In the rows, zero is written as 128.
The rows of T fall into 4 groups and each row is roughly a mix of its group's hidden directions.
T:
[[172  86 144 129 128 145 118 142 128 156]
 [140 153 150 140 130 109 102 152 176 136]
 [135 168 163 126 150 123 137 143  90 142]
 [172 169 142 124 147 131  96 122 115 129]
 [130 107 120 157 156 145 152 139  80 126]
 [162 140 120 158 113 150 115  96 147  99]
 [144 143 153 114 133 133 124  89  80 141]
 [133 174 151 105 145 131 122 117 115 168]
 [ 97 112 146 133 139 182 130 126 120 100]
 [116 124 138 109  84 149 112 160 133  95]
 [157 148 135 169 152 128 151 149 136 100]
 [150 139 130 144  91  92  85 122 125 126]
 [114 115 135 103  99 163 132 167 137 102]
 [141 118 109 113  84 154 141  89 141 116]
 [167 113 107 151 105  85 120 139 142 124]
 [ 85 113 146 101 134 102 149 121 118 159]
 [176 145 155 130 141 112 143 104 123  99]
 [121 133 100  95 114  79 129 119 132 155]
 [158 120 146 171 107 148 114 148 127 156]
 [ 80 156 106 115 147 117 142 127 122  98]
 [156 143 100 135 132 169  99 127  98 118]
 [103 114  78 125 128 154 112 161 128 132]
 [148  91 102 108 163 135 115 132 145  98]
 [125 112  99 124  95 134 148 108 167  99]
 [156 146  94 132 148 139 104 162 149 108]
 [144 126 108 150 160  90 140  98 126 156]
 [130 148 174 147 103 124 104 105 132 155]
 [ 92 132 131  93 102  98 143 140 156 142]
 [155 104 142 168 122 157 122 139 134 163]
 [121 173 160 120 149 104 148 152 117 134]
 [155 113 129 127 149 156 169 164 144 131]
 [ 95  99 116  94 125 121 166 145 113 141]
 [ 87 145 111 111 143 123 146 164  99 117]
 [133 135 105  96 156 143 123 118  77 134]
 [134 135 109  89 176 106 140 149 125 121]
 [115 144 145  73 101 115 127 126 133 154]
 [112  92 122 131 163 112  93 157 129 143]
 [111  95 118 109 137 113 179 117 114 110]
 [156 114 108 129  89  84 110 138 139 132]
 [133 155 147 108 174 105 138 159 128 114]
 [116 111 141 102 129 180 149 157 135 121]
 [122 154 124 167 135 140 107 171 117 104]
 [139 100 115  66 121 144 123 114 128 130]
 [ 78 115 136 110 120 125 125 122 110 172]
 [130 121  88 134 124  74 147 132 143 118]
 [154 123 147 160  92 140 124 126 129 171]
 [114 117 134 158 103 119 128 150 182 125]
 [128  93 116 117 181 147 126 146 136 109]
 [112  96 144 134 105 122 170  94 111 120]
 [117 137 158 122 159 182 136 122 116 139]
 [105 118 108 106 177 131 132 132 136  92]
 [140 164 115  96 126  95 152 154 140 146]
 [146 161 142 123  79 101 114 136 107 127]
 [ 94 149 116 137 139 135 137 177  98 120]
 [102 127 130 136 161 163 164 139 130  98]
 [156 149 148 139 161 146 130 130  81 128]
 [134 100 116 157  98 146 156 110 129  93]
 [142  90  94 110 117  97 145 134 144 152]
 [143 130 139 146 180 157 162 128 128 139]
 [110 169 146 129  91 105 131 124 160 135]
 [110 107 129 125 170 105 102 165 125 143]
 [ 98 122  89  99 151 136 118 157 113 147]
 [115 114 112 125  70 139 131  98 144 140]
 [157 144 121 157 123 153 158 105 121  93]
 [111 160 124 159 120 124 122  86 157 108]
 [139 135 145 171  89 145 103 122 152 128]
 [120 122 135 111  84 119  79 112 118 140]
 [145 164 171 124 135 111 100 116 129 155]
 [160 155 139 173 129 150 117 108 110 118]
 [ 88 134 117  78  97 123 128 140 131 125]
 [127 117 123 112 129 144 146  93  72 127]
 [157 103 111  85 144 143 113 116 143 103]
 [132 123 123 124  85 158 146  95  98 143]
 [172 123 119 134 142 151  96 106 143  99]
 [160 107 131 106 150 121 104 109 153  91]
 [ 85 132 110 117 151 127 153  90 147 121]
 [156 132 125 109  81 112 117 167 142 124]
 [ 95 115 113  88 144 123 164 132 108 145]
 [100 129 122 157 165 142 153 119 125  90]
 [116 121 146 143  92 143  85 123 119  94]
 [145 122 141 147 109 142 124 174 100 160]
 [160 115 145 171 110 150 112 136 137 157]
 [117 152 119 108 138 104 119 100 143  78]
 [114 125 138  89 162  90 157 126 120 137]
 [148 127 130 144  94 159  99  92 113 145]
 [143 114 134 180 145 161 110 144 145 133]
 [165 157 122 138 110  80 113 136 133 137]
 [163 167 156 161 131 133 117 145 126 110]
 [136 165 133 157 113 123  97 159 117  99]
 [117 142 153 111 164 109 127 161  98 152]
 [104 138 128 131 106 123 155  79 143 156]
 [154 129  89 141 137 143 125 157 151  91]
 [164 122 144 155 116 133 103  95 162 123]
 [110 114 131 120 173 164 161 115 124 145]
 [126 127 112 165  97 158  96 145 153 126]
 [ 85 133 113 101 136 123 165 142 103 144]
 [132 160 138 127 137 128 186 134 110 108]
 [159 114 110 103 124 144 104 103 161 100]
 [158  86 131 143 150 161 153 138 137 139]
 [151 110 127 137 180 139 102 142 101 122]]
In each list below, one row fits none of the groups, and each other row fits one group, some only roughly. Which row is it?
    K730: [132 116 131  76 162 113 102 147 140 132]
    K292: [158 120  93 151 124 149 135 133 135  82]
    K919: [ 85  91 118 151 118 135 141 145 147 104]
    K838: [111  77  91 130 128 108 149 125 139 117]
    K217: [146 134 147 103 150 117 151  94  86 124]
    K448: [106  82 110  86 128 134 130 139 113 148]
    K856: [ 68 128 121 104 115 137 122 120 119 102]
    K227: [163 120 114 139 123 147 149 101 102  88]
    K532: [ 97 139 110  89  97  92 116 129 132 132]
    K850: [ 88  96 136 104 118 164 113 109 116 133]
    K927: [155  87 131 137 153 153 124 166 125 143]
 => K919
    K54: [180 149 125 145 128 146 115 109 109 100]
    K163: [147 137 148 135 112 168 163 100 111 110]
    K661: [154  72 115 129 124 137 150 149 149 131]
    K290: [170  99 146  95 106 116 127 114 126 152]
    K148: [125 149 153 122 116 136 107  95  87 158]
    K96: [174 157 118 113 165 126 122 134 122 102]
    K145: [169 113 132 160 137 137 151 161 144 108]
    K868: [140 136 143 117 174 111  87 153 139 127]
    K250: [137 108 138 149 110 141 140  92 148 173]
    K780: [ 86 144 117 102 144 115 127  94 113 156]
 => K163
    K627: [102 130 155 139 140 177 156 121 110 140]
    K165: [152 149 110 107 173 109 131 157 144 114]
    K183: [149 149 143 151  89 125 103 161 106 129]
    K129: [ 91 161 123  82 133 116 143 127 125 149]
    K56: [119 146 132 190 115 147 127 141 131 148]
    K900: [154 104 144 108  96 117 142 128 110 171]
    K741: [ 76 117 132 125 117 114 121 148 151 163]
    K495: [142 144 164 136 132  89 132 135 172 125]
    K188: [138  77 122 125 117 130 107  99 125 163]
    K541: [168 119 160 124 124 170 122 148 128 150]
    K857: [114 107 120 104 143 136 150 171  97 150]
 => K627
    K411: [104  79 108 138 152 115 117 157 141 125]
    K355: [ 98 154 132 156 124 147  93 163 120 139]
    K664: [126 135 148 160 103 142 111 112  95 165]
    K984: [138 174 138 138 103 124 156 112 155 104]
    K563: [118 131 123  85 104 120 171 123 154 112]
    K728: [146 109 121 115 171 148 153 142  98 105]
    K134: [180 141 111 132 136 148 121 117 110  92]
    K793: [125  99 139 132 122 104 179 118 144  99]
    K909: [142 137 148 119 159 121  76 142 117 153]
    K265: [155 111 121 124 134 131 167 102 101  91]
    K464: [127 145 126 114 153 110 171 146 149  91]
    K289: [102 128 147 148  87 151 107 111 119 158]
 => K355
    K884: [109 162 152 150 111  98 105 138 153 149]
    K191: [136 122 121  83 130 119 139 127 133 182]
    K442: [124 114 108 177 116 124 106 113 164 111]
    K234: [115 119 115  76 139 117 143 155  96 122]
    K608: [123 116  90 126 135 105 172 152 151 114]
    K196: [162 164 136 135 144 121  95 150 157 124]
    K304: [157 118  94 150 121 157 134 132 129  85]
    K914: [137 160 149 150 135 112  80 133 156 131]
    K139: [116 113 157 125 146 173 110 100 113 151]
    K400: [125  81 117 130 114 110 152 158 152 105]
    K825: [126 108 124  77 140 110 141  90 140 116]
    K323: [146  81 131 116  88 136 100 130 131 145]
    K476: [152 137 112 130 113 145 123 104 170  88]
 => K400
    K5: [132 164 149 173 121 116  95 126 145 137]
    K579: [120 102  90 108 132 112 166 153 147 121]
    K713: [137 110 132 173 130 154 126 100 158 152]
    K703: [ 90 137 137 109 140 138 111  84 104 148]
    K952: [120 142 172 138 114  93 119 122 158 156]
    K729: [108 152 147 158  93 115 103 126 128 162]
    K774: [150 132  97 125 136 125 135 180 146 100]
    K992: [134 145 141 175  87 135 121 116 136 155]
    K32: [156 168 144 125 152 118 116 132 158  96]
    K30: [141 111 115 178 137 149  88 119 120 127]
    K10: [121  96 103 129 152 108 110 153 166 108]
 => K774
    K43: [130 129 131 101 170 123 167 154 114 106]
    K971: [130 107 134 119 141  96 177 127 146  98]
    K75: [ 79 135 107 142 163 142 147 113 142 117]
    K260: [153 147 136  93 171  98 143 131 120 121]
    K762: [ 95  74 101 114 132 120 131 146 132 136]
    K375: [ 73  97 125 121 113 120 140 138 138 154]
    K26: [114 123 115 141 161 133 127  89 167 102]
    K275: [107 127 114  99 119 125 188 132 125 115]
    K966: [108 140 125  91 102 106 157 130  97 151]
    K458: [127 158 184 141 107 132 105 114 132 129]
    K429: [167 150 145  86 150 144 119 119 108 119]
    K804: [131 121 156 108 137 109 163  89  97 127]
    K12: [ 93 122 111 167 153 159 146 130 142 142]
 => K458
    K21: [114 103 120  65 136 115 125 139 140 128]
    K714: [138 122 130  71 115  97 138 100 126 125]
    K421: [127 119 102 153 116 144 110  74 119 109]
    K620: [138 116 131 168 143 158 113 173 120 134]
    K186: [143 123 164 147 149 183 127 122 125 129]
    K710: [106 116 110 139 175 151 126 128 155  99]
    K537: [114 137 135  87 149 158 163 148 132 149]
    K314: [124 106 119 170  89 161 133 122 139 111]
    K802: [100  89 106 118 132 106 118 149 166 124]
    K424: [118 111 117 114 118 110  92 131 183 127]
 => K421
    K100: [ 97 128  99 121 105  77 117 117 132 114]
    K37: [ 73 106 139 124 112 113 145 134 139 157]
    K670: [156 179 152 122 146 133 149 127 114 108]
    K565: [139 111 110 168 153 126 157 137 138  91]
    K948: [124 126 146  77 144 118 114 143  99 157]
    K672: [ 83  96 113 127 112 106 127 142 143 159]
    K501: [173 120 119 139 139  98 126 115 132 171]
    K978: [104 108 108 101  88 102 101 114 128 134]
    K553: [124  95 116  94 167 132 135 160 112 117]
    K840: [104 124 159 101 142  87 152 119 126 152]
    K167: [155 120 132 117 163 123  75 134 146 120]
    K546: [157 126 143 158 175 126 109 149 136 147]
    K149: [133 146 120 179 100 128 136 106 150 105]
    K497: [119 124 126 172 135 159 131 168 114 151]
 => K546
    K473: [137 139 135 105 166  85 148 146 151 117]
    K824: [164 109 134  93 136 118 108 163 110 111]
    K246: [117 107 120 145 137 159 151 148 138  79]
    K394: [154  97 108 143 162 139  93 127 133 105]
    K980: [111 156 139  91  97 115 167 124 139 132]
    K51: [ 92 134 110 158 167 151 131 148 134 110]
    K791: [133 109 165 133 165 171 111 118 129 128]
    K315: [142 146 134  95 128 112 120 115 123 185]
    K146: [ 92 125 139 141 107 128  96 147 147 168]
    K121: [135 158 141 159  80 124 123 141 111 151]
 => K791
    K988: [103 138 152 104 153  91 123 138 137 164]
    K176: [161 126 122 111  96  93 111 135 129 166]
    K700: [101 113 107 150 108 116 173 133 148 105]
    K702: [137 116 129 163 149 148 113  97 170 115]
    K178: [154 123 141 144 129 160  99 114  85 148]
    K72: [162 140 137  78 143 140 108 109 139 112]
    K712: [ 83 103 140 137  90 142 133 112 125 154]
    K696: [123 128 117 108 112  91 103  92 124 165]
    K936: [119 157 120 152 146 129 103 154 130  81]
    K69: [149 128  89 154 110 165 111 132 127 101]
    K143: [113 114 123 161  91 158 120 141 124 165]
    K928: [162 101 113 117 164 147  96 123 127 108]
    K108: [148 174 148 161 108 134 138 109 138 109]
 => K143
    K126: [129 104 136  81 133 133 110 129  96 162]
    K560: [ 91 137 122 174 141 152 144 117 146 147]
    K907: [133 115  91 155 102 159 121 145 144  98]
    K809: [156 150 156 128 172 123  95 142 120 123]
    K288: [119 113 104 122 121 114 125 120 187 100]
    K489: [151 142 111 148 138  99 159 158 146  99]
    K887: [139 109 160 138 115 173  96 112 111 133]
    K964: [107 118 132 144 117 144 164 114 126 180]
    K65: [145 166 118 152 143  77 124 113 126 133]
    K198: [164 145 108 151 153 140 108 127 103  95]
    K877: [143 142 123 140 163 114 133 139 163  83]
    K456: [138 131 136  77 108 100 143 138  95 135]
    K423: [170 146 162 147 125 111 134 123 158 105]
 => K198
    K686: [ 98 114 161 153  89 129 132 103 133 149]
    K687: [145 108 141 144 110 173 123  90 110 138]
    K286: [154 119 133  72 121 102 123 139 107 114]
    K48: [ 79 106 126 140 100 128 125 144 156 151]
    K337: [ 93 140 135 115  80 118 149 123 129 158]
    K698: [ 96 103 140 161  85 135 130 132 152 137]
    K878: [110  74 123 113 110 146 108 105 124 146]
    K701: [146 141 140 174 102 146 117 156 112 150]
    K79: [166 128 128 150 142 153  82 111 121 114]
    K973: [127  89 124  83 148 124  99 144 131 148]
    K395: [138 103 123  98 152 118 132  87 161 110]
    K725: [123 135 153 148  95 146  99  99 107 155]
    K302: [127  96 102 158 107 137  92 109 153 124]
 => K687
